Each path below is one point turned by a fixed rotation once a step. After each direction that follows a path, write how fast that rotation turns it, in deg/step (0 if it stays still).
Each turn is a multiple of 5 degrees from 10 to 175, or 0.
Each row of a path follows its step; steps can be skipped.

step 4: -189, -95, -268, -51, 21, 69, 137, -109, 122, -109, -41, 91, 19, -129, 330, -37, -13, 376, 276, 193, 76, -228, -279, -85, -124, 142, 508, 231, -39, 61, -129, -203, 329, -236, -215, 162, -34, -57, -207, -55, 108, 319, 159, 105, -257, 290, -116, -18, 232, 25, -178, -33, -297, 164, 450, -142, -292, 164, -237, -167, 147, 127, 173, 158, -42, -272, 85, -56, -81, -55, -168, -125
step 7: -103, 10, 44, 80, 148, 108, -65, -340, -123, 336, 510, 130, -53, -105, 97, -215, 188, -23, -18, -28, -49, 252, -37, -167, 91, 69, 105, 191, 100, -115, 109, 256, 42, 267, 145, 160, -114, -58, -46, 431, -142, 153, 212, -13, 131, -330, 116, -320, 51, 157, 104, -284, 119, -229, -126, -350, -64, -376, -116, 61, 310, 70, -134, -25, 8, 68, -203, -141, 90, 138, -463, -304
step 9: 48, -79, 125, 117, 88, -18, 9, -68, 220, 31, -81, -105, 216, -283, 33, -33, 426, 82, 59, -186, -276, 214, -222, 256, -178, 474, -132, -150, -175, 628, -81, 199, 91, -150, 110, -60, -88, 263, 71, 151, -79, 209, 16, 123, 73, 200, 330, 113, 164, -126, -204, -64, -6, 12, 184, -311, -129, -88, 172, 143, -115, -24, -1, -329, 159, -4, 304, -50, 269, -45, -215, 247
step 16: 207, -183, -237, 4, -137, -242, -91, -132, 206, -51, -169, -339, 59, 237, -123, 1, 253, 390, 174, 121, -222, -266, 65, -8, 178, 468, 316, 151, 40, -68, 17, -194, -350, 179, 81, 281, -115, -21, 42, 5, -37, -101, -76, 18, -289, -307, 37, 177, 37, 47, -99, -1, -34, -317, 11, -75, -206, 25, -74, 180, 182, 174, 17, 161, -85, 304, -417, -297, 138, -160, 269, -177
step 17: -93, 17, 137, -134, -239, -13, 26, 127, -112, -291, -208, -148, -333, -119, -135, -28, -31, 62, -436, -37, 158, -340, -223, -138, 121, -72, 143, -307, 71, 110, 137, -135, 222, 192, -236, 23, 476, 41, -191, 67, -284, -127, 56, -24, -252, 196, 131, 110, 64, -357, 242, 156, -145, 3, -72, -357, 310, 110, -208, 130, 39, 146, -179, -170, 158, -96, 287, -94, 243, 37, 237, -238
step 18: 224, -165, 92, 179, -8, 158, 22, 138, 28, 75, -9, -44, -276, -121, 294, -5, 118, -74, -9, 2, -181, -64, -38, 206, 32, 214, -59, 48, -191, -129, 130, 114, 393, -52, 687, -143, 129, 319, 49, -101, 70, -468, -69, 203, -193, -13, -194, -46, -30, 28, -39, -73, -10, -375, -432, 47, -71, 353, -232, 246, 332, 15, 78, -130, -69, 2, -82, 273, -115, 42, -252, 55
step 20: 130, 82, 1, -154, 26, 441, -561, -62, -225, 194, 3, -301, -307, 21, -78, -81, 226, -11, 36, 31, -256, 104, 7, -69, -255, 36, 204, -115, 126, 119, -479, 45, -48, -28, 99, -54, 228, 380, 153, 161, 58, -273, 84, 19, -88, -382, 75, 324, -114, 101, -219, -127, -28, 98, 345, -68, -50, 48, 39, -208, 83, -121, 204, 433, 108, 183, 41, 53, 28, -49, 120, -148
step 23: 209, 283, -76, -75, 43, -323, 98, -110, -123, 153, -166, 9, 94, -166, 186, 115, -69, -122, -232, 188, -99, 137, -174, 104, 96, -59, -94, 32, 494, -591, 93, 4, -162, -455, 9, -6, 188, -110, -156, -87, -5, -71, 190, 334, 41, 129, -87, 136, -122, 682, -206, 224, 14, -126, 45, -262, -81, -64, 13, 131, -53, 113, 118, 31, 85, -105, -70, 182, 75, -42, -150, 251
45, 53, -8, 13, 55, -50, -4, 43, -100, 56, -1, 33, 41, 59, 59, 21, -12, -63, 15, 26, 65, -41, 3, -13, -27, -8, 46, -72, 71, 65, 53, 27, -37, -67, 60, 31, -17, -80, -37, 77, -20, -17, 11, 72, -88, 12, -1, 4, 43, -78, 13, -80, 26, 35, -14, -5, -75, -41, -61, -27, -29, -50, -3, -69, 60, -21, -6, 3, 8, -33, 76, 16
175
-10, 61, 48, -14, -46, -61, -9, 50, -9, -47, -22, -62, 73, -39, 22, -2, -6, -88, 2, 73, -6, -31, -83, -20, -49, -44, 12, 68, 64, -4, 72, 27, 40, 33, -29, -81, -4, -27, -34, -46, -3, 124, 100, -33, 1, -19, -20, 16, 42, -10, -15, 30, -54, 30, -21, -18, 44, 71, -13, 68, -45, -53, 44, 49, -15, -73, -25, -87, -17, 17, 10, 4
170
-28, 22, 124, 37, 3, 53, -41, 6, -4, 41, 14, 54, 12, 11, -45, -70, 41, 1, 8, -16, -47, -74, -65, -31, 113, 57, 103, -49, -12, -4, -3, 89, -32, -40, 9, 5, -5, -82, 56, -83, 8, 33, -27, 19, -75, 16, 87, -1, -8, -33, -33, 60, -19, -55, -3, -20, 39, -30, 12, 19, -24, 19, 88, -23, -25, 24, 10, 19, -70, 42, -29, -34
10
-48, 0, -60, -88, 39, -1, 38, 92, 4, 71, -58, -22, -81, -38, -8, 39, -32, 16, 102, -27, 36, -55, 41, -3, 13, 19, 22, -1, -41, -6, 3, 38, -70, 18, -34, -120, 61, 17, -19, 5, -42, 78, -9, -5, 6, 9, -33, 58, 39, -25, -2, -53, -81, -40, 6, -38, -12, -61, 20, 5, 60, 6, 7, -13, 35, 92, 50, -70, -55, -55, -39, -49
85
28, -40, -60, -15, 36, -56, 4, -26, 13, 15, 137, 12, -32, -24, -14, 79, 70, 0, 26, 8, 86, -22, -126, 3, -18, 33, 21, 26, 33, -54, -94, 0, -72, -107, -21, -79, 19, -39, -4, -18, 49, 5, -5, -44, -17, -38, -36, -64, 24, -2, 21, 46, 102, -47, 31, -11, 0, 30, -38, -32, 53, 17, -20, 25, -17, -29, -8, -38, -39, 26, 2, 64
95
38, -35, 69, -5, 38, 1, 11, -55, -46, 21, -17, 42, -58, -50, -66, 4, -35, -37, -35, 42, 72, 47, 74, -29, -42, -44, -6, -16, -51, -102, 63, 83, 58, 27, 34, 25, 37, 3, -57, -28, -35, -1, 64, -30, -51, -29, -17, 22, 40, -27, 4, -45, 81, -103, 50, 82, 55, 21, -65, 58, -15, 21, -25, 16, 56, 36, -18, 39, -48, 37, -66, 23
60

step 1: 2, 156, -207, -271, -266, 60, 337, -177, -75, -228, 149, 102, -72, -69, -268, 39, 81, 186, -220, -17, -337, -22, 130, 89, 376, 169, 53, -244, -257, 241, -78, 62, 213, -136, 106, -145, 328, 56, -252, -4, -34, 53, 117, -275, 69, 57, -207, -57, -14, -150, 196, -20, 83, -113, -199, 139, -219, 5, 171, -173, -109, 397, -132, -308, 268, -44, 496, -94, -32, 313, -108, 110
step 7: -194, -283, -97, 137, -385, -230, 35, 26, -160, 487, 217, 147, -18, 323, -49, 40, 157, -146, 301, 34, 76, 108, 206, -129, -4, 207, -8, -21, -208, -83, -10, 259, -107, 29, -95, -221, -153, 167, 97, 83, 257, -131, -186, -381, 196, 185, -246, 70, 239, 118, 17, 81, 117, 197, 26, 179, -10, 154, -14, -109, -75, 69, 11, -530, -109, -140, 410, -188, -10, 42, 315, 27
step 12: -66, -161, -129, -88, -343, -55, 181, -45, -155, 70, 32, 112, 49, 173, -245, 153, -205, 17, -67, 4, -297, 462, 81, 175, -197, -42, 246, -284, -42, 203, -13, -178, 259, -36, 328, -208, -75, 58, 129, 12, -36, -49, -47, -117, 143, -123, 41, 109, 58, -209, 384, -123, 192, -328, 115, 208, -206, -79, -43, -456, 303, 6, 136, -225, -294, 16, 273, -444, -53, 58, -144, -55
step 16: 210, -116, -138, 186, -331, 342, 272, -55, -84, 235, 121, -150, 140, -38, 3, 176, 19, -91, 171, -285, -376, 36, 7, 17, 34, 269, 105, -132, -79, 72, -248, 28, 76, -26, 151, -109, 20, -50, -78, 271, 76, 175, -69, -158, 302, -105, -119, -117, 226, -119, 54, 198, -18, 35, 31, 427, 13, 323, -379, -377, 134, 491, -60, -179, 25, 399, 94, -133, 8, -107, 136, 7
step 17: -262, -31, -491, 67, -262, -174, -69, 115, -83, 98, 14, 106, 262, -215, 207, 35, -250, 114, 221, -236, -168, 123, -187, -114, 79, 289, -84, 1, -412, 5, 60, -153, 432, 77, 6, 100, 41, 176, 3, 94, -70, 90, -111, -276, -32, 189, -7, 94, 259, -358, -31, 17, -174, 233, -234, 256, -25, 66, 148, 40, -75, 157, 109, -337, 43, 70, 222, -404, 134, 164, -160, -261
step 18: -231, 56, -92, -143, -200, 239, 139, 103, -109, 39, 374, 62, -7, 222, 130, -130, 255, -157, 4, -53, -120, 155, 12, 238, 524, 93, -78, -179, -66, 14, -76, 98, 422, 108, -41, 7, 111, 60, -79, -330, 5, 64, -173, -77, 76, 124, -280, 355, 190, 152, 101, 379, 37, 129, -61, 313, -226, 112, -149, -363, -329, 120, 5, -389, 66, 203, 42, 31, 73, 219, 95, -140
step 19: -111, -299, -152, 170, -390, 35, 92, -39, 61, 348, 163, -293, -16, 97, -235, 226, -203, -60, 35, -125, -183, 337, 25, 218, 110, 34, -69, -15, -334, -47, 457, 107, 4, -9, 84, -79, -61, 101, 231, -19, -293, -137, -183, -145, 486, -78, -16, 103, 25, -184, -20, 67, 62, -5, -80, 316, -334, -81, 76, -109, 128, 266, -89, -167, 274, 25, 278, -29, 152, 380, 139, 2
step 23: 4, -368, -95, -4, -52, 20, 94, -33, 90, 84, -191, -226, -74, 296, 85, -35, -58, -67, -11, 92, -471, 196, -182, -156, -255, 258, 194, -102, 208, -116, 315, 279, 171, 142, 123, 133, -109, -10, 270, -66, -136, 172, -121, -209, 425, 198, -189, -83, 179, 42, 317, 185, 188, -74, -198, 105, 113, 159, -387, -441, 1, 127, 259, -305, 83, -29, -14, -158, 95, 53, 54, 122
55, -31, 44, -9, -5, -60, 15, 2, 29, 55, 30, 18, 8, -107, 4, 51, -20, -52, 11, 48, -17, -25, 20, 4, 34, -55, 48, -50, -81, 44, -11, -3, -11, -28, -68, -59, -8, 8, 2, 11, -32, 128, -82, -31, -26, 28, 22, 10, -70, -45, 49, -9, -58, -47, -105, -21, -9, -18, 14, 42, 51, -58, 70, 55, 1, -58, 44, -15, 7, 90, -13, -86
155
11, 23, -21, 67, 24, 47, -32, -62, -74, -10, -28, 24, 32, -17, -52, -89, 18, 8, 48, 53, -4, 66, -30, 43, 47, -55, -27, 39, 15, -18, -47, -41, 94, -50, -20, -7, -95, 45, 15, 43, 3, -5, -23, -12, 70, 25, 53, -73, 29, -58, -32, 20, 14, 43, -35, -124, 78, 24, -59, 14, -63, 8, 21, 87, 32, 23, 55, -76, -23, 1, 14, -7
100
109, 22, -4, -42, 108, -52, -14, -14, 31, 32, -44, 22, 19, 99, -16, 22, 3, -27, -42, 26, 20, -8, -17, 37, 68, 10, -46, -50, 28, 17, -14, 87, -20, -5, -15, 28, 26, 22, -41, 26, 5, 16, 66, -108, 21, 34, 52, -128, 11, 54, 27, -77, -27, -50, 21, 22, -41, -18, 65, 64, -98, 27, 29, 21, 14, -49, -15, -30, 7, -3, 0, 65
10
-15, 8, -72, 80, 99, 54, 48, 61, -29, 27, -5, -42, -23, 9, 17, 88, 32, -59, 34, 15, -3, -42, -6, -5, 4, -38, -28, -6, -85, -12, -18, -32, -28, -33, 94, -106, 68, 4, 39, 91, 30, -15, -44, 7, 18, -69, -54, -18, 78, 11, -60, -7, 12, -35, 16, -14, -20, 4, -50, 78, 8, 12, -51, 25, 71, -66, 27, 58, 63, 13, 41, 26
125
56, -20, 25, 90, -12, 25, 14, -35, 39, 7, 14, -50, -99, 25, 17, -18, -18, -22, 22, -66, 50, -19, 0, 48, 53, 23, 43, 50, 56, 64, 0, -9, 5, -25, -20, 84, -23, 3, -47, 20, -63, 14, -66, -75, -66, -64, 74, -89, 7, -16, -96, 23, -12, -11, 26, -15, -86, -19, -77, 3, 39, -33, -15, -62, -19, 77, 12, 98, 6, 29, 18, -42
135
-88, -51, -67, -2, -16, 39, -2, -25, 9, 60, 10, 51, 108, -43, 47, 2, 83, 30, -8, -56, 94, -47, -28, -54, -63, 46, -38, 93, 9, 24, 36, -10, 33, -21, 54, -35, 35, 9, 27, -13, -14, 112, 23, -61, -43, -24, 24, -53, 51, 49, -4, -61, -104, 8, 10, -46, 0, 4, 27, -54, -17, -11, 82, 52, -15, 38, -33, 13, 3, -26, 5, -28
100
-15, 23, -15, 30, -5, -62, -124, -11, 55, 19, -20, 16, -45, -31, -18, -55, -11, 12, 21, 18, -97, -21, 37, -13, 21, -71, -63, 68, 32, -26, 55, 11, -15, 38, 111, 99, -3, -29, 16, 37, -66, 92, 14, -7, 102, -74, -37, 10, 59, 13, -35, 27, -11, 30, -38, 13, 1, -39, 78, 68, 41, 5, -8, -26, -67, -49, -14, -27, 36, -1, -2, -43
170
